(in the rows, 128 means zero)
One turn or mirror swaps these rows in pairs. Which row does each one swap with?
The rows were stretched afterwards, more along some directions than others.
z_609: [117 130 137 109 130 155 144 143 142 142 132 139 125 133 120 122 140 106
 141 156 132  96 136 106 134 151 114 162 129 130 126]
z_935: [106 147 128 134 147 140 102 144 184 129 122 148 112 121  95 110 163 172
  98 162 140 126 152 132 150 154 117 151 143 105 128]
z_294: [ 97 109 141 132 110 134 166 134 104 143 135 141 126 126 111 145 153  97
 102 145 167 153 151 104 134 128 154 151 128 167 171]
z_798: [ 88 134 154 105 150 167 119 115 171 141 148 132 132 141  98 100 153 121
  99 136 181 123 142 134 119 148 128 148 133 108 156]
z_836: [ 95 121 159 128 126 165 138 104 110 130 114 119 140 142 110 137 132  95
  68 134 132 138 116 142 118 136 116 104 122 137 141]
z_754: [ 90 115 146 148 118 151 154 138 140 144 129 139 132 135 106 137 150 102
  82 139 132 132 158 140 122 154 112 105 126 127 155]
z_917: [112 132 131 124 121 159 138 117 145 129 122 144 129 130 105 115 168 114
  89 141 157 152 128 105 118 157 123 152 145 142 151]
z_466: [106 119 161 133 139 170 147 104 116 129 121 130 140 152 116 141 118  84
  94 120 125 119 115 128 113 140 125 119 128 115 150]
z_138: [ 93 126 159 101 152 137 138 131 179 124 135 119 115 117  89 130 140 122
 120 147 174 109 157 128 143 144 156 151 134 128 143]
z_291: [119 131 117 120 139 146 113 155 183 141 126 124 105 125  98 130 120 144
 149 154 157 108 161 155 124 146 121 157  99 104 133]
z_200: [113 117 152 104 158 114 122 110 110 131 127 110 103 120 134 132 122 132
 125 148 151 134 142 120 137  95 133 153 118 136 136]
z_476: [116 124 142 133 132 135 114 143 156 140 132 135 107 112 131 122 150 125
 123 131 144 123 143 126 140 115 130 143 130 144 121]
z_867: [143 133  92 163 131 140 103 150 140 132 114 139 109 144 117 121 123 153
 123 144 120 124 115 139 111 141  92 131 131 102 108]
z_804: [ 79 129 159 108 150 149 113 127 151 156 136 119 117 127 113 135 163 121
  75 135 155 143 152 145 145 125 130 121 122 135 142]
z_552: [ 89 127 142 109 146 145 136 140 153 146 138 132 118 123 105 124 148 113
  88 144 164 136 143 140 140 132 122 148 124 139 103]
z_560: [ 98 115 158 121 142 121 137 118 143 133 123 123 127 116 101 124 166 123
  77 156 161 144 152 120 148 135 143 127 143 153 147]
z_76: [ 89 120 156 131 133 165 135 110 118 143 121 124 164 137  94 129 145 109
  87 141 131 148 121 138 103 146 124 122 124 115 153]
z_742: [101 125 122 153 132 150 122 164 158 135 149 129 126 138  87 119 140 140
 143 153 114 111 158 137 102 161 121 154 117 109 146]
z_869: [105 120 152  92 155 131 110 109 146 161 146 122 126 121 124  89 151 130
 105 146 158 155 119 115 117 143 123 139 133 120 132]
z_833: [122 129 121 124 130 162 119 135 161 152 125 141 119 122 122 119 129 117
 127 156 118 131 115 117 123 132  79 151 124 121 102]
z_456: [105 139 135 150 151 157 122 126 125 117 102 141 126 138 100 106 175 147
  95 158 131 141 150 118 121 157 114 140 140 123 134]
z_902: [ 94 110 167 107 151 118 147 115 144 141 125 112 126 120 128 136 142 104
  89 151 131 141 143 126 157 114 122 124 144 144 117]
z_585: [114 127 151 126 109 153 154 128 149 146 139 134 146 131 125 130 140  76
  98 120 111 146 100 108 133 111 108 102 163 154 112]
z_224: [109 122 150 130 116 143 134 112 116 154 119 129 136 129 118 123 146 112
  57 141 137 144 116 130 136 120 111  91 132 133 140]
z_591: [115 120 158 139 131 162 146 129 155 126 128 132 150 117 109 133 117 107
 142 135 124 122 143 138 114 141 117 132 132 103 121]
z_231: [ 98  97 144 141 116 135 127 157  98 141 119 126 102 136 124 143 148 121
 108 158 139 140 159 129 131 131 121 134 106 148 136]
z_178: [106 117 149 106 144 119 141 121 135 120 125 124 120 137 118 129 141 110
 103 137 158 123 137 129 136 138 160 132 128 151 139]
z_17: [115 123 149 106 151 122 126 129 153 121 127 118 116 154 113 121 135 119
 127 127 159 114 146 138 132 145 140 138 133 114 141]
z_565: [112 121 131 108 149 129 128 132 160 157 135 130 110 125 134  93 131 118
 114 159 152 141 128 129 126 131  83 140 132 127  98]
z_173: [102 127 156 110 161 133 111 104 128 131 123 114 123 126 114 113 144 152
  94 160 171 139 143 128 157 129 131 144 129 118 135]
z_255: [ 90 112 160 106 135 163 143 125 117 151 121 132 129 133 114 131 137  90
  97 140 144 132 106 118 110 118 114 128 117 157 102]
z_113: [121 130 142 142 140 147 121 136 156 146 141 118 129 127 118 135 129 117
 105 119 140 151 129 154 123  98 102 105 144 124 127]
z_145: [111 116 130 142 133 146 133 135 136 123 125 143 133 132 110 121 154 119
 115 163 104 110 146 118 147 144  98 148 148 111 136]
z_170: [105 120 142 113 118 143 112 136 143 133 121 138 102 135 126 122 155 130
  91 168 134 109 139 112 151 153 118 152 133 137 129]
z_323: [107 130 153 109 110 159 151 125 129 156 141 140 146 124 130 143 129  63
 115 108 139 138 104  94 128 102 132 124 139 156 141]
z_92: [107 106 173 119 139 171 141 126 126 136 129 137 155 119 109 122 131  93
 123 149 117 129 118 112 125 132 112 143 128 130 113]
z_310: [109 123 148 117 126 133 138 134 138 127 150 118 132 127 104 135 112 103
 124 140 147 122 132 114 133 134 162 141 138 134 153]
z_870: [102 112 152 146 131 121 132 119 121 132 110 131 120 116 126 118 162 124
  50 175 106 163 133 122 161 128  97 120 159 146 114]
z_83: [125 146  99 134 136 114  96 150 143 114 119 128 101 128 107 125 135 169
 121 131 158 136 142 140 129 141 138 134 124 115 132]
z_787: [114 130 128 132 116 147 122 145 156 146 111 142  95 113 108 125 148 136
 101 160 144 144 131 124 127 121  82 121 133 148  97]
z_757: [124 136 108 138 145 130 123 130 113 129 115 132 118 145 127 117 130 134
 117 156 136 134 128 124 109 135 121 138 125 118 146]
z_448: [ 79 124 142 144 151 148 117 138 169 134 141 135 127 116  95 113 164 137
  78 160 118 126 142 125 145 137 103 138 154 119 125]
z_149: [123 114 140 115 151 108 121 129 117 131 137 115 116 141 119 123 124 121
 117 135 150 124 124 120 124 109 154 128 121 150 128]
z_453: [103 111 125 116 141 113 135 141 128 142 133 132  92 145 134 129 150 108
 121 135 152 133 129 117 120 104 118 136 133 164 116]
z_795: [ 98 109 167 120 139 166 143 112 128 139 113 122 121 126 114 127 118  92
 107 151 129 137 116 121 108 128 105 129 121 137 117]
z_592: [ 96 124 155 123 127 156 102 114 143 141 158 121 149 122  98 104 153 111
  81 141 109 136  97  94 136 111 109 121 168 131 125]
z_955: [ 82 100 165 132 130 164 136 138 154 154 123 134 139 125  93 140 146  98
 101 145 116 146 140 151 129 125 101 124 132 127 132]
z_571: [ 82 111 138 112 133 142 145 145 169 152 128 151 102  94 102 139 165 122
 117 171 147 129 158 105 139 137 132 169 119 157 127]
z_941: [ 85 108 154 117 137 138 141 138 152 156 148 121 134 125 130 133 127 107
 120 147 120 134 150 133 137 114 125 139 118 124 125]
z_516: [121 121 116 134 141 115 119 157 156 143 141 143 109 129 109 113 146 140
 143 139 135 137 148 115 121 130 138 156 124 124 142]
z_435: [115 131 139 118 129 141 119 121 165 141 108 123 106 124 112 143 123 128
  72 143 164 132 138 159 167 132 106 108 127 115 126]
z_135: [114 143 110 146 116 162 122 140 158 144 126 141 136 120 103 128 161 126
 126 139 117 126 122 106 118 138 109 141 142 116 140]
z_88: [114 133 159 119 108 157 133 115 109 138 134 129 150 126 110 129 155  93
  93 133 145 148 107  93 139 102 145 131 151 152 149]
z_205: [113 133 117 149 120 159 104 140 145 159 131 135 123 138 114 132 126 131
 113 142 122 126 125 138 123 130  91 128 124  95 137]
z_413: [114 118 136 118 152 129 141 134 143 146 128 121  99 139 125 142 103 118
 108 121 167 122 134 146 140 110 142 108 108 131 116]
z_430: [111 130 127 151 135 155 134 133 144 126 106 149 119 127 107 132 128 136
 115 158 115 126 125 125 117 133 123 144 126 123 129]
z_793: [ 89 103 156 118 140 149 143 134 153 141 119 150 110 119 106 139 139 106
 104 141 132 139 129 126 134 126 131 151 118 153 108]
z_622: [107 137 144 110 111 144 147 104 123 146 122 136 140 112 140 122 142  93
  88 136 148 143 122 101 154 108 127 135 138 143 149]
z_283: [121 136 117 163 143 161 118 149 128 127 104 149 122 168 107 115 158 146
 108 132 138 121 131 142 100 154 114 125 132 107 117]
z_715: [ 93 112 154 129 139 150 115 120 110 138 128 102 122 132 107 132 126 124
 103 149 131 158 133 136 107 143 126 136 112 121 160]
z_549: [ 92 105 139 112 147 128 127 134 142 149 137 137 121 126 110 115 168 110
 116 137 154 141 128 113 119 106 148 149 126 163 110]
z_674: [ 96 113 165 121 128 148 124 127 121 149 133 122 131 124 117 124 161 120
 111 151 145 145 146 112 132 136 156 149 112 137 147]
z_728: [115 110 146 124 131 148 122 123 155 128 137 125 129 141 135 104 139 106
 119 148 111 112 108 103 128 134 102 133 151 118 125]
z_899: [106 114 114 136 121 117 121 148 138 130 130 127 113 123 107 125 167 144
 132 155 145 138 172 128 134 136 153 162 117 144 143]
z_52: [ 97 126 171 122 150 164 145 126 149 144 129 125 136 128 105 139 129  92
  86 118 145 141 126 151 119 113 106 105 135 137 100]
z_515: [127 124 131 143 106 149 143 122  72 140 107 147 123 131 137 142 129 108
  85 141 125 142 114 123 118 117 127 116 113 150 145]
z_30: [ 95 121 167 110 144 135 120 116 143 121 138 116 130 127  97 109 159 112
  89 141 137 135 118 101 137 117 145 126 161 153 128]
z_270: [103 124 154 123 128 131 113 134 151 154 140 115 113 121 123 134 151 126
 108 128 150 144 152 126 144 126 131 125 129 138 157]
z_629: [117 125 122 135 163 135 123 136 128 132 115 142  96 150 125 101 138 154
 124 149 153 128 152 145 114 152 104 144 112 108 109]
z_735: [111 110 129 121 128 131 146 137 115 147 133 136 132 147 113 120 159 107
 118 157 130 122 153 101 133 141 134 164 122 138 165]
z_773: [100 120 117 129 141 122 121 143 133 143 128 146 116 129  99 114 152 149
 111 169 135 133 164 122 129 153 137 174 111 120 158]
z_417: [ 89 121 175  93 136 171 141  98 139 158 136 114 144 124 111 121 133  85
  91 139 153 137 112 121 115 146 126 126 125 128 141]
z_128: [121 135 123 122 133 127 115 149 142 155 130 148  99 126 118 108 148 140
 135 150 146 127 145 108 117 125 129 151 115 143 129]
z_82: [113 107 133 134 108 133 133 120 103 157 133 138 120 109 131 143 113 104
 114 161 109 143 130 110 127 133 117 155 111 146 163]

z_173 pairs with z_92
z_955 pairs with z_413
z_609 pairs with z_456
z_205 pairs with z_516
z_294 pairs with z_231
z_283 pairs with z_735
z_899 pairs with z_515
z_728 pairs with z_798
z_715 pairs with z_310
z_270 pairs with z_323
z_571 pairs with z_787

